(in the rows, 128 means zero)
The rows of Y fall into several groups, and each row is roughly a mix of its group's hidden directions.
Y, 103 rows:
[[179 123 128 146 163 135  88  85 135 100 140]
 [168 144  92 169 122 136 163 127  86 129 154]
 [119 181 140 107 105 129  91 174 130 159 141]
 [ 94 125  96  79 145 116 159 164 128 118 163]
 [144 138 127  69 103 100 119 162  96 134 160]
 [139 168  97  98 171 129 106 172 152 138 133]
 [146 199 122 112 160 130 139 143 154 138 100]
 [107  94 113 139 174 112 110  93 145  86 153]
 [100 142 126 191 139 163 145 134 143 109 166]
 [115 129 141 135 141 105 195  82 147 145 112]
 [118 119 149 146 163  92 136  95 155 147  75]
 [108 126 107 134 107 155 184  92 129 105  89]
 [127  90 140 108  91 169 107 108  80 145 120]
 [135 198 111 144 125 111 110 129 143 174 119]
 [ 81  71 138 130 137  88 100 124 147 138 119]
 [109 173 144 119 102 144 138 160 153  73 116]
 [126 144  95  83 111 103 114 152 111  98 176]
 [107 125 129 197 114 135 161 150 150 112 157]
 [163 122 144 109 134 176 185 139 150 118 110]
 [127  97 144 110 155 151 127  81 106 128  72]
 [139 139 141 147 157 207 132 129 128 130 100]
 [129 112 185 139 132 115 109 116 141  98  72]
 [ 83 122 130 148 120 161 103  79 106 125  89]
 [108 126 123 137 118  78 104 136  84  77 145]
 [117  93 147 103 132 114 125  99  94  88 177]
 [ 77 101 110 140 154 142 141 148 143 103 179]
 [137 166 130 152 125 172 126 140 137 179  87]
 [ 75 109 153 117 112 166 102 175 126 135 128]
 [103 117  95 148 138 153 135  65 106 153 104]
 [143 124 133  85 176 173 109 123 125 137  88]
 [124 157 145  73 134 131 166 123 124 167  91]
 [143 144  97 115 147 150 107 144 155 156  66]
 [127 122 140 159 101 204 121 114 120 105 126]
 [151 121 121  78 144 117 166 176 137 114 160]
 [130 111 126 155  99 178 126 130 129 163  73]
 [107  98 131 153  84 133 139 145 104 106 185]
 [ 86 107 153 113 104 109 169 152 173 145 122]
 [130 103 137 168 161 148 128  73 135 152  94]
 [197 140 112 141 138 137 158 140  84 126 139]
 [172 134 108 136 153 171 115  88 134 171 132]
 [128 104 143  84 173  75 139 154 140 117 128]
 [ 81  94 112  94 169 156 132 138 114 116 157]
 [126 139 117 142 148 164  78 157 122  89  88]
 [116 104 149 152 120 118 153 168 123 110 192]
 [104 137  87 161  99  88 108 133 105  93 152]
 [127 100 119 140 139  65 148  89 128 104  98]
 [127 174 134 100 105 144 113  80  82 128 144]
 [135 128 164  94 143  79 155 141 117  90  97]
 [ 87  94 121 116 105 116 119 128 151 190 146]
 [177 149 123 123 151 174 162 118 120 163 107]
 [193 118 137 133  90 125 106 107  92 106 118]
 [ 96 129 116 140  96 149 161 190 104 144 125]
 [143  83 139 182 160 144 114 118 142 118 166]
 [190 113 138 130 147 150 126 117  86 141 168]
 [132 169 119  83 149 165 135 161 116  97 155]
 [117 100 103 152 150 150 125 169 109 153  75]
 [ 94 162 104 101 123 110 184 144 155 140 109]
 [138 156 134 123 145 162 137  87 137 132  63]
 [129 154  73 157 112 152 136 143  81 155 132]
 [115 186 129 166 150 103 138 117 147 120 171]
 [164  98 122 121 111 184 131 117  92  94 147]
 [130  89 117  99  86 115  88 137  90 153 148]
 [ 87  98 134 153 133 128  84  86 162 126 148]
 [146  89 108  95 150  80 162 123 116  96 135]
 [161 100 163 161 158 177 134 134 157 127 140]
 [130 149 102 115 100 122 108 138  65 143 169]
 [153 113 128 130 152 130 150 175  71 124  93]
 [111 118 141 103 176 140  82 153 120 162 160]
 [134 114 122 154 175 111 112  93 150 103  78]
 [123 118  95 141 177  99  97 161 169 137 143]
 [143 102 102 108 119 146 102 138 137 158  61]
 [123 136 135 171 117 195 134  96 137 143 104]
 [121 134  96 103 132  97 130 172 125 129 191]
 [ 84 177 157  91  99 128 124 114 124 103 146]
 [105  79 123 173 110 138  90 112 114 154 153]
 [114 121 157 132 131 112 100  85 177  87 150]
 [151  75 157 137 162 162 137 163 115 144 110]
 [ 99 158 121 135  63 118 120 115 110  97  98]
 [125 176 143 113 170 170 138  89 120 103 127]
 [148 124  92 161 157 151 105  77 117 162 128]
 [118 163 109 122  99  73 151 144 136  83 117]
 [183 108 104 134 150 148 110 123  95 172 142]
 [142 130 188  96 152 134 159  91 104 114 121]
 [122 145 139 132 139 121 125 190 166 137 179]
 [131  47 157 132 119 103 142 143 125 127 130]
 [114  96 138 117 151 135 187 134 157  84 112]
 [160 115 129 137 156 146 160 165 162 133 179]
 [131  99 141 122 194  87 112 134 143 154 143]
 [131 116 110 141 171 129 149 110 129 161  63]
 [131 142 120 115 163 146  94 126 116 199 143]
 [138 176  84 111 134 149  98 138 144 155  89]
 [110 180 100 136 106 129 150  97  81 137 150]
 [149 166 137  71 126 118 110  92  99 146 107]
 [ 82 105 121 164 110 162 121 174  98 132 139]
 [ 92  99 147 182 155 151 102  97 141 125 121]
 [136 157 114 128  85 128 177 135 143  99  83]
 [135 127 121 130 145  75 109 168 142 135 185]
 [116 133  93 180 100  94 114 152 157 155 137]
 [145  89 165 132 153 120 131 161 158  84 101]
 [156 141  63 157 121  99  94 120 112 118 139]
 [155 122 100 160 120  85 160 153  88 101 138]
 [132  66 123 121 138 120  79 130 125 170 112]
 [149 144 118  58 107 152 122 132  99 126  97]]
One row of each group comes first, with its name. Which group is each row after those in?
[118  96 111  95 151  66 113 114  97 112 130]
H
[104 108 118 138 130  77 134  78 172 143 127]
S
[111 105  96 140  78  82 107 116 117 116 162]
W

[144 145 112  90  94 144  93 125 100 172  96]
W
[136 112 119  80 166 154  99  92 121 119  89]
W
[106 175  96  85  96 133 152 161 123 140 140]
H
[124 153 183 140 136 133 162  80 106 113 150]
W
[114 117 146 166 144 183 175 142 105 135 116]
S
[150  84 135 110 141 126 111 153 139 172  77]
W
[166 112 161 186 152 142 109 114 155 148 130]
H
[175 143 124 137 142 117 155  70 105 135 161]
S
[178 110 126 125 133 175 181 108 132 125 110]
H
[140 102 117 132 156 103 145 170 108 128  67]
S
[124 143 129 108 154 177 154 168 127  84 155]
W
